In the data rows, the value 128 means zero.
Here are some points, one per row:
 95 163 122 118 174 104  68 151 122 148 131 188 126 147 142 186 113 111  97  77  49  78  48  82 132  99 106 137 118  83 182 125
 96  83  91 226  86 100 107  97  97 113 220 136  97  90  83  98  97  58 131 202 159 101 136  59 157 123 163  87  64 119 202 152
189  82 157 125  97 210  85 140 115 135  53 100  90 104  88 122 134  76  62 132 205  96 150 150  95 162 143 194 134 114 130 114
140 167 165  79 156  95 143 143 162 148  95  52 133  93 113 177 156 120 171 109 120 144 150 177 105 127 122  51 155 128 144 156
113 138 118 142 155 124  75 126  84 107 127 164 143  61  82 171 161 220  56 187  70 152 123 162 146 114  93 151 121 112 119  97
104 113  99 166 122 118 175  79 142  92 111 140 152 110 139  98  54 200 117 140 107 168 114 156 165 152 180 113 220 135 157 164
144  78 122 111 150 238  98  90  81  86 123 147 209  74 154  79 130 174  70 101 184 138 175 176 130 113  94  47 143 207 135 203
206 200 221 120 115 145 189 119 139  88  95 112 134 126 118 156 162  79 130 206 196  83 160 122 115 169 155 174 214 131  84 101
163  78 117 143 100  91  98 181 145 147 171 142 163 110 130 110  57  77  98  59 117 118 121  48 105 181 151 131 176 171 108 186
127 155 147  71 129 179 173  93 141  73 169  65 171  98 139 116 182  86 134 103 161  96  97 122 104 166 133 173 158 102 112  89
118 119 129 141 137  90 149  68 109 160 187 148 133  89 118  75  57 193 156 141 126 111 116 136 144 140 140 128 203  42 166  71
109  72  85 115 142   4 157  73 119 125 117  71 100 134 133 182 169 149  73 125 170 114 145 120 188 179 199  87  77  62 184 139
117 102 130 146 134 103  96 194 127 113 123 109 154 162 157 100 106  78 105 127 146 135 145 142 108 139 102  85 113 143 107  98
 89 144 105 100 102 150 143  84  96  98  49  67 134  23  66 130 191  68 133 114 114 149 152 181 101 173 163  91 168 186 135 171
151  97 128 166 157 136 108  66  68 133 142 113 112 170 150 163 164  91 112 120  91  56  40  95 115 101 108  90 152 177  68  87
143 208 177 135 182 101 104 165 128 134 106 108 131 158 168 116  90 190 198  76  84  73  83 110 204 138 190 147 193 131 185 207
123  57  90 103 124 153 158 127 130 122 170 134  99 132  89 110 123 194 189 110  98 156 122 209 170 160 206 217 135 102 150 131
117  16  62 237 107 145 123 118 108 116 156  56  78 178 147 166  85 151 122 143 126 135 137 152 149 155 171 108 155  47 185  90
156 117 145 108  84 235 104 140 109 111  99 130 146  59  99 139 172  73 147 164 177  52 100  72 141 151 156 162 124  86 147 130
193 132 173  96 134 108 172  86 137 153 130  96  78 129  89  67  65 137 171 205 109 123 105 126  76  98  73 121  63 165 139 151
104 103  94  98 100  73 127 134 110 124 119 123 110 180 148 121  67  81 157 109 159 150 178 174 110  78  95 171 127 119 143 159
114 132 100  95 135 110 127 162 151 131 117 165  70  88  82 122  90 113 164 128 130  83  78 143 157  83 103 128  79 191 123 170
114 136 122 112  62 145 112  87 106  80 135 112 185 133 158  88 111 123 110 136 101 136 148 180 122  85 128 157  90 137 134 141
200 175 191 140 225 212 156  96 123 129  47 195 130 102 116 140 215 186 112 189 203  57 139   2 115  89  96 230  79 108 110 102
154 100 134 108 126  75 155 146 129  44  67 132 217  87 163  71 113 161  79  78 177 127 166  48  80  89  61 107 126 160 144 151
202 114 150  45  71 190  69 122  88 173 122  83 139 131 147 121 165  67 120 164 169 143 152 155 166 133 143 186 116  54 101  43
110 148  91 158  67 193 113  98 100 124  93 112  97 185 157  88  88  98 173  50  86 151 127 143 163 109 108 114 119 123  89  80
169 164 155 206  86 107 246 112 194 212 169 172 167 153 176 186 214  94  72 183 137 163 148 116 104 109 103  54  71 148 110 136
120 153 118 110 164 144 142 218 172  96  87 163  80 205 121 114 131 172 137 111  93  44  49 125 153 119 155  71 163  96 180 129
128  93 118 190 142 101  26 190 121 136 159 147 150 182 192 114 158 148 123  70 165 255 213 191 112  72  81 109 148 185  95 141
 60 122 104 137  96 125  84  86  76 145  95 153 155 143 145  59  91  93 144 187  95 118 103 126 114  81  78 210  98 153 132 150
133  73  92 111 160 150 149 147 156 198  81  88 186 123 177 143 115  92 200 141 115 127 126 115 147 152 135  65 186 112 102  90
127 128 140  90 127  90 152 133 169 114  99 183 157 171 146 139 158 144 108 122  81 106  86 130 197  63 132 168 126 155 162 142
116 141 131  90  92 127 121 107 124 160 101  97 111 187 170 108 145 163 142 144  55 113  82 151 187 140 161 163 165 137 217 230
166 123 147  88  65 118 109 150 152  80  57  95 100  66  94 174 168 118  97 150 179  85 144  81 106 183 148 203 179 120  91  61
155 194 175 109 186 136 233 156 216 124 164  68  95 134  92 179 135 139  94  62 113 139  96 111 133 169 138 125 123 160  93 124
120 140 137  56 242 175 188 224 202 229 186 124 138 129 147 103  92 140 123 123  95 189 155  96  75 198 140 103  72 135 120 109
 96 151 104  82 167  91  52  86  62  84 102 101  79 131 118 122 171  86 121 114 152  97 115  44  75 145 107 138 164 172  47  96
 83 118 110  94  83 115  90 153 129 113  69  98  60 175  97 102 136 167 151 177 115 103  87 148 145 200 187  97 112 111 188 174
174 203 200 113 138 145  79  92  66 150  94  72 102 146 100 197 178 108  55 141 140 101 122  87  88 184 159 138 133 112 101  98
164 134 146  97  67  82 108 123 104 134 164 159 133  79  87 154 130 213  96 228  79 108  62 199 131  86  93  81 125  93  73  89
 88  94  79 143 115  88 165 106 129  63 180 131  56 104  64 125 132  53  99 166 141 158 168  66 181 152 177  64  51  66 196 155
121 123 123 103  68 171 206 104 157  85 114 169 109 163 126 145  40 175  30 120 108 131 107 146 132  74 114 116  72 133 121 140
 49 153 108 107  85  85 167 102 130 156 102 131  91 145 115  82  72 162 187  95 106 162 130 123 137 147 146 183 185  77 134  87
153 150 142 122 171 158  82  84  89  48 134 143  85 136 103  62 128  88 150  80 163 127 154  87  93 159 105  88 114 171  81 126
 68  72  68 175  70 156 143  79  95 138  78 190 137 152 140 202 143 199 169  74 121 128 146 156 212 160 198 165  39 109  87  64
182 172 188  70  83 134  97  86 109 109 115 223 122 101  93 125  98 105 176 107  92 184 127 111 119 102 116  88  59  78 156 131
146 127 145 127  61 113 137 113 119 185 141 143  63 128  77 131 121 214 107 121 118 115 110 193 112 157 119 116 222 155 162 160
201  85 129 179 108 101 182 123 166 199 204 125 165 112 118  69 170 121 125  84 208 145 192 119 111  57  62  90 130  99 184 134
101 145 134 217 122 112 168 164 190 130 200 154 173 147 164 202 179  96 222 144 135 153 164 148  59 164  77  98  48 140 104 117
117  89  86 246 102 131 112 124 133 103 124  44  95  79  81 151 108 122  77 206  76 121  69 111 143 169 171 158 129 135 178 183
154 138 131 143  99  83 211  72 152 117 177 126  50 149  79 102 102 188 124 148 122 151 156 140 108 128 105 133 198  87 160 141
156 173 175 153 135  75 133 140 118 159 148 131 132 101 129  84 130 119 126  77 146 173 180 148 102 153 154  77  78 157 115 123
 57 127  93 108 143  47 128 138 137 140  94 188  91 137 109 207 124 160 186 168 141 110 121 157 154 110 133 107 118 147 131 166
116  61  66 223 165 180 104 112 116  96  29 110 129 133 125  77  88  74  78 140  91 136 126 191 102  73  64 122 134  61 117  91
 91 189 163  91 112 138  98 126 102  68 134 187  62  88  90 141 115 167 136 147  89 161 109 111  89  84  79 148  93  93 140 111
147 147 167 131 111 205 114  92  93  99 144 123 134 141 142 136 134  75  91 189 162 153 177 170 137 169 160 103 189 158  76 106
154 213 205 112  99 114 133 182 152 175 146 100 124  74 109 143  84 139 109  77 121 106 111 139 142 121 122 119  81 133 145 149
 96  70  92 188 182 154 203 211 207 251 217 195  83 173 141 135 224  99 103 102 119 189 167 149  80 118  88 114 107 184 136 224
 85 107  74  61  80 141  99  98  89 148 181 103 102 212 163  96 109 170 184 140 120 125 109  58 178 185 210 138 135 100 211 148
128 168 152 118 208 142 163 227 230 206 190  53 148 111 136  73  94 109 136 133 125 129 139 108 196 107 197 115 152 173  49 109
182 125 150 173 135 136  89  90  82 101 144  42 144 103  97 220 149 128 127 126 118 179 155  12 116 162 151 164 160 152 100 114
 82 105  75 225  73 122 111 177 137 156 102 178 210 173 219 138 188 172 155  91 152 243 219 112  90 111  95 105 160 159 150 162
148 130 150 105 146  93  65 169 132 168 191  97 112 148  87 184 118 130 169  68  86 146 134 138 118 120 123 143 126 149  99 118
 36 179  72 134 128 100 124 162 139 132 145 118 173 184 207  80 126 127 137 103 194  91 153 185  60 200 139 185  47 192  94 162
153  96 127 177 174 125  26 123  75 116  79 129 211 226 243  88 170 160 189 133 137 163 141 159 132 189 194  85  54 114 133 146
131 134 136 199  79 112 167 101 114 116  83  84 173  74 111  84  91 103 144 105  99 150  95 144 130  76  93 166  99  95 120  86
194  67 145 115 104 166 157 111 152  97 147 209 103  94 117 169 159 179  96 114  82  70  64 129  72  89  89 209 103  77 139  87
154 182 193 183 104 163  91 108  95 104  78 158 186  88 147  58 116 117 125 151 122 137 132  94  99 200 137 106 118 143 101 115
 72  29  52 109 123 102 159 135 144 105 113  87 162  77  91 158 183 135 195 121  86  96  82  43 111 124 114 119 160 144  64 117
 72 123  85 135 138 217  61 116  90 134 112 129 178  66 107  91 102 213 144  93 230  65 151  63  60  77  68  19 164 145 131 156
189  95 130 138 173  63 128 112 117 178 181 167 153 117 129  53  90  67  74  92 141 118 132 184  70 204 133 132 140 146 106 138
148  98 105  61  93 131 165 110 131 123 103 145 129 123 142  96  57 135  73 174  83 153 111 115 125 103 107 164  81 122 100  95
185 127 164 120  86 128 124 119 100  84 174 133  83 113 107 108 108 205  62 176  84 125 111  98 164  69 115  80  77 111  99  86
 77 122  86 123 115 101 118 186 177 192 187 138 166  97 138  83 138 103  81 105  97 116 104 171  93 187 149  86 151 116  76  48
 65 173 129 104 132 113 144 143 136 159 202 100 161 108 155 192 206  93 107  85 104 141 111  84 161  96 119 135 214 146 126 157
143 142 162 131 151 103 152 142 145 147 114 141  79 185 146  53  96 110 203  88 115  86  91 101 181  66 113 167  85 160 107 145
151  78 121  57 157 125 149 109 116 121 147  45 144 191 198 190 148 116 161 143 121 131 123 141  67 133  80 107 181 154 161 172
 68 200 137 129 250 127 134 163 149 145  92 167 106 107  87 153  80  81 198 112 183  87 127 180 224  61 146 189  81 167 179 200
 72 138 123 156 114 123 156  75 135  83 130 110  92 194 156 145 127 117 159  53 174 105 154 134 137  82 109  99 167  82  95  74
109  84  98 122 139 108 174 135 184 165 121 170 143 124 120  85  87  95  82 172 120 211 170 128 104 186 153 135 144 196  81 133
103 153 126 171 137 114 136 147 133 154 162 169 168 158 164  95  93  93 137 172 130 148 140  84 118 157 138  70 155 158  56  96
118 190 161 120 112 190  94 143 121 110 129  64  89 141  88 123 158 102  52 166 186  95 139  85  91 135  86 187 145  29 157  66
 81 154 114  94 149 125 147 152 147 141 111  82 161 153 163 192 173  58 120 104 157 127 127 191 145 124 157  89 183  94 106  58
 93 169 148 122 206 121  92 120 104 134  86 163 140 168 159  93  89 111  89 113 114  99  90 149 189  99 158 133  88 117 132 129
133 187 149  93 111 161  92 127  99  90 150 208 135  71  94 181 157 162 116 242  84 172 136 150 110  85  99 163 179  91 182 137
188  97 132 149 206  91 109 183 136 111 103 187  80 110  97 203 169 143 232  70 100 153 109 211 170 118 170 159 131 149 144 150
132 118 119 106 192 110 144 155 166 103  87 156 146 126 135 155  96 111 143 133 120 111 119 165 178 104 116 137  70 120 199 165
154 139 135  87 126 199 103  89 108 122 125 140 167 111 142 199 171 194 118 157 234 124 200 122 119  54  50 171  74 194 120 176
174 115 134  86 155  92 100 174 130  71 169 115 128 128 129 156 145  94 167  96 118 147 148 158 163 113 128 164 160 121  83  92
Along one direction, these points spread out more than along any other. Take the direction at right angles to it along which they spread out most. Then take the direction at right angles to both along which they spread out most. Go by this last direction. For each point below, how far along it does it lie, from 0 to 99? 50 is the average, and the first point above lies past it. One standard deviation of the points above along it is 16.
151  97 128 166 157 136 108  66  68 133 142 113 112 170 150 163 164  91 112 120  91  56  40  95 115 101 108  90 152 177  68  87 49
 96  83  91 226  86 100 107  97  97 113 220 136  97  90  83  98  97  58 131 202 159 101 136  59 157 123 163  87  64 119 202 152 25
 49 153 108 107  85  85 167 102 130 156 102 131  91 145 115  82  72 162 187  95 106 162 130 123 137 147 146 183 185  77 134  87 45
109  72  85 115 142   4 157  73 119 125 117  71 100 134 133 182 169 149  73 125 170 114 145 120 188 179 199  87  77  62 184 139 42
154 213 205 112  99 114 133 182 152 175 146 100 124  74 109 143  84 139 109  77 121 106 111 139 142 121 122 119  81 133 145 149 77
 93 169 148 122 206 121  92 120 104 134  86 163 140 168 159  93  89 111  89 113 114  99  90 149 189  99 158 133  88 117 132 129 53
127 128 140  90 127  90 152 133 169 114  99 183 157 171 146 139 158 144 108 122  81 106  86 130 197  63 132 168 126 155 162 142 62
128  93 118 190 142 101  26 190 121 136 159 147 150 182 192 114 158 148 123  70 165 255 213 191 112  72  81 109 148 185  95 141 29
174 115 134  86 155  92 100 174 130  71 169 115 128 128 129 156 145  94 167  96 118 147 148 158 163 113 128 164 160 121  83  92 63
 65 173 129 104 132 113 144 143 136 159 202 100 161 108 155 192 206  93 107  85 104 141 111  84 161  96 119 135 214 146 126 157 71
 95 163 122 118 174 104  68 151 122 148 131 188 126 147 142 186 113 111  97  77  49  78  48  82 132  99 106 137 118  83 182 125 63
117  89  86 246 102 131 112 124 133 103 124  44  95  79  81 151 108 122  77 206  76 121  69 111 143 169 171 158 129 135 178 183 36
121 123 123 103  68 171 206 104 157  85 114 169 109 163 126 145  40 175  30 120 108 131 107 146 132  74 114 116  72 133 121 140 43
194  67 145 115 104 166 157 111 152  97 147 209 103  94 117 169 159 179  96 114  82  70  64 129  72  89  89 209 103  77 139  87 56
188  97 132 149 206  91 109 183 136 111 103 187  80 110  97 203 169 143 232  70 100 153 109 211 170 118 170 159 131 149 144 150 70
